Each row of Z is roughly a mix of the hidden directions of one of a few groups.
Z, 102 rows:
[[ 19   7 -18 -13  43  -7 -25  -5 -16  15]
 [-19  24  26 -30 -22   8 -13  27  -6  -1]
 [  0   5  18  35 -30  -6  28  25  -8  -1]
 [ 15  17  10  -6   1   6 -56  -8   3  -2]
 [-14   3   7 -18  -2   4 -53  -6  10 -21]
 [-35  -7  -5   8   0  -7  31  34 -20   1]
 [-15  -2  28 -20  18  13  -9   0 -39  21]
 [-12  10 -24  -4   5  19 -49  11   4  14]
 [ -4  -5  14  41  22 -18 -18  27 -11  -8]
 [-23  41 -26 -14 -18  13  10  -5   9 -12]
 [ 28  16 -34  -5  20  25 -15 -15   6  15]
 [ -1  24  10   9 -43  29   4 -18 -13   3]
 [ 36 -19  -9 -24 -11   5 -13  23   4  29]
 [ -5 -27  23 -20  -3 -11  36  14  12 -23]
 [-11  35  -9 -35  -8  10  20   5  19  17]
 [ -5 -28  28 -33  29  11   1  16  -1   7]
 [  8 -17 -18   1  13   7 -34 -41  15   5]
 [ -6   9 -11 -33  33  22  13  23 -20   4]
 [ -5 -12  16   9  45  -5  32  13  15   3]
 [-15  43 -36   0  -6  10   0  19 -10  -2]
 [ 13 -11  23  -4  19  -3  -1 -37 -36  10]
 [ -3 -15  41 -24   9  -1  12  11 -26  21]
 [ 11 -26 -33   7  34  15 -14 -13  -2 -17]
 [-18 -22  -9  34 -19  17   5 -18  21  21]
 [ 11  12   2  44 -33 -13   4 -11 -19  -1]
 [-11 -18 -31  29  10  12  -3  27  26   6]
 [ -3 -26  18 -12 -24  33  30 -14  10  -3]
 [  9 -15  -6 -28 -26  10  32 -31  -9  -8]
 [  0  17   5  34  -7 -13 -20 -32 -26  15]
 [ 11 -22  28 -15  -3   0   4  21 -42 -10]
 [ -1  -4   7 -32 -30  18   8  39  -7  -5]
 [-11  38 -26  12  -3  16 -13 -29   5 -15]
 [ 15  21  18  15  25  -8  -5  14  40  14]
 [-21  27   4  -9 -14   9 -28  32 -23 -12]
 [  3  26 -12   7  42 -20  -7 -17  -6  23]
 [ -1   7  12  15 -35  19  -2 -43  -7   4]
 [ 33  14 -30 -11  -6   8 -34  16   0   9]
 [-33  11  -4  18  16  14  -2  -7 -10 -42]
 [-32 -42  17 -14   2   5  10  17  18  -1]
 [ 12 -26 -37  -8  24  10 -10 -28  12  -5]
 [ -1  15   6 -10  44 -12   9  19 -25  21]
 [ 25 -28   6 -11  -8   3  42   0  24   6]
 [-12 -29  20 -17 -20  18  27 -15  22 -12]
 [  0  15 -37  25 -11  13   9  28 -13 -21]
 [ 10   5 -17 -14  13  20  -3  29 -44   3]
 [ -9  20  17 -19 -39 -11 -24 -21  -9   9]
 [ 11  22  19 -32  28   7  16 -18 -23   9]
 [-47  10  13   7 -27  -4  -7  -6  25  -2]
 [-17   8  -5  13  33   7 -28  -5 -17 -34]
 [ 18 -17   7   1   9 -26   0 -42   1  28]
 [ -8   6  -7 -51 -23  18   8  -7   8  15]
 [ -4  -3  19  29  -7 -22  41 -18   8  12]
 [-11 -31   1 -27  29  23 -19  -3   2 -19]
 [ 16  12   3  24  17 -23 -44  11   9  -2]
 [ 26 -23  12  -2 -10  -6  49  -3   1  -8]
 [-28 -14   4  10 -20 -18   7  37  23 -14]
 [ -8 -12  15   5 -29 -16  -8  39 -16 -24]
 [  5  -1 -33   4  28 -15  10  13  40   0]
 [ 14 -21  -9  -8 -27  -4 -19 -42 -14  10]
 [ 20   0 -15  -7  -5   0  29 -48   6  -3]
 [ -5   7   0 -12  21  33 -15   5 -28  34]
 [ 22 -15 -10   6  45 -13   2   2  25  15]
 [ 11  24  23  11   5 -21  24 -25 -30   4]
 [ 15 -38  22 -29  13  -1   8  -3   3  26]
 [-22   8 -26  -2  -4  -1 -13  39 -32   4]
 [-12 -28 -29 -20  -7   4  16  29   0  25]
 [-21  31   0   8  17 -17 -35 -12 -14  19]
 [-14   1  -9   7 -21  23  25  -2 -43 -15]
 [ -3  36 -32 -15 -21  20  -3 -19 -10 -13]
 [  9   2  -4  10 -21  -4 -51 -11 -21 -12]
 [-27 -36  28 -20  13  14  -4  -6 -11  13]
 [ -3 -30   2 -23  -2  25  27  -4  33  -6]
 [ 25  -2  -7 -40  23  20   5 -22  11  -9]
 [  6 -18  -7   5 -13 -11 -11 -56  -1   3]
 [ 27 -14  -1 -30 -18  -8  34   4 -24   4]
 [-37  -6 -28  10   1  -2 -19  -8 -35  -4]
 [ -2 -44  17  13  -6   2 -23 -23   3 -21]
 [ -6  19 -21 -23   7  -4 -42  -2 -11  25]
 [-20   4  24   8 -22 -15   4 -44  10 -10]
 [ -5   6  27   6   5 -22  23 -31 -30 -15]
 [ 20  13   6  -8 -31 -20 -34 -10  -9  24]
 [  6 -18  21  20 -12 -30 -11  10 -37 -13]
 [-14  18 -32 -14 -16   6 -13 -18 -37  -8]
 [ 12  28  15 -15  11  -1 -41 -19  17  12]
 [ 26  -2 -30   7  -1  -9  25  -1  33  23]
 [ -5  -2   0  14 -42  26 -10 -32  10  -1]
 [  1  23 -18 -24  -5  20 -36 -10  23  13]
 [ 19  -9  17  20   9 -16  37  15 -14  27]
 [-12  11 -36  20  -1   5  11 -38 -13 -14]
 [ -3  17   4  35 -29 -15  30   7  21   1]
 [ 13 -26   8 -43  22   7   1   4   5  25]
 [  8 -26 -22  20  36  -1  -3 -22  20 -13]
 [-11  16 -13 -31 -26  16 -25  -5 -29  -7]
 [-26   9 -29  19 -10  13  -9  25 -24 -19]
 [-26  16 -19   1  -3 -16 -13  10  44 -10]
 [  1  -9  12  32  22  -7  30  -6  35   1]
 [ 15 -26 -19  12 -19  29  13   9  29 -16]
 [-15  47 -26  -1  22  -2  -4 -11 -14  -8]
 [-11  11 -14 -22 -12  14 -49   6 -15   4]
 [ 10 -34 -11  42  -4  -2   1  16 -15  17]
 [-25  -7  -9  -6  11  19  10 -22  43  17]
 [ 12  -3   7  22  19   3 -40 -19  31   2]]
Here is one row of each group, with its name. Which group are the others in?
[-17  -7 -12 -23  28  32   1   9 -25 -20]  D
[  4 -10  51  -7  -1  -1 -18  27   7  -3]  C
[ -7 -19   5  28 -23  30   0 -19 -12  27]  P

[-10  -9 -13   3  26 -28 -21  17 -23  30]  C
[-11  23  34  -4  -2 -16  33  18   0  22]  D
[-15 -17  23 -20   8  26 -22  -1 -32  18]  P
[ -1  -6 -15 -45 -12   2  20  18   1  29]  C
[ 14 -16  11  40  12 -10  34  -3  11 -16]  C
[ -6  55  -7   1  16  -4  -9  -8 -11  19]  P
[-18   9 -29  30  -9   2 -34   0  18  16]  P
[ 18 -34   0  11  24 -18  -2  25 -28   4]  P
[-13 -34 -11   4  33   4  10  -5  26  23]  P
[ -3  -8   5 -11 -22   3  51  17 -15 -13]  C
[ 21  18   2  -8 -20  20  36   1  27 -16]  C
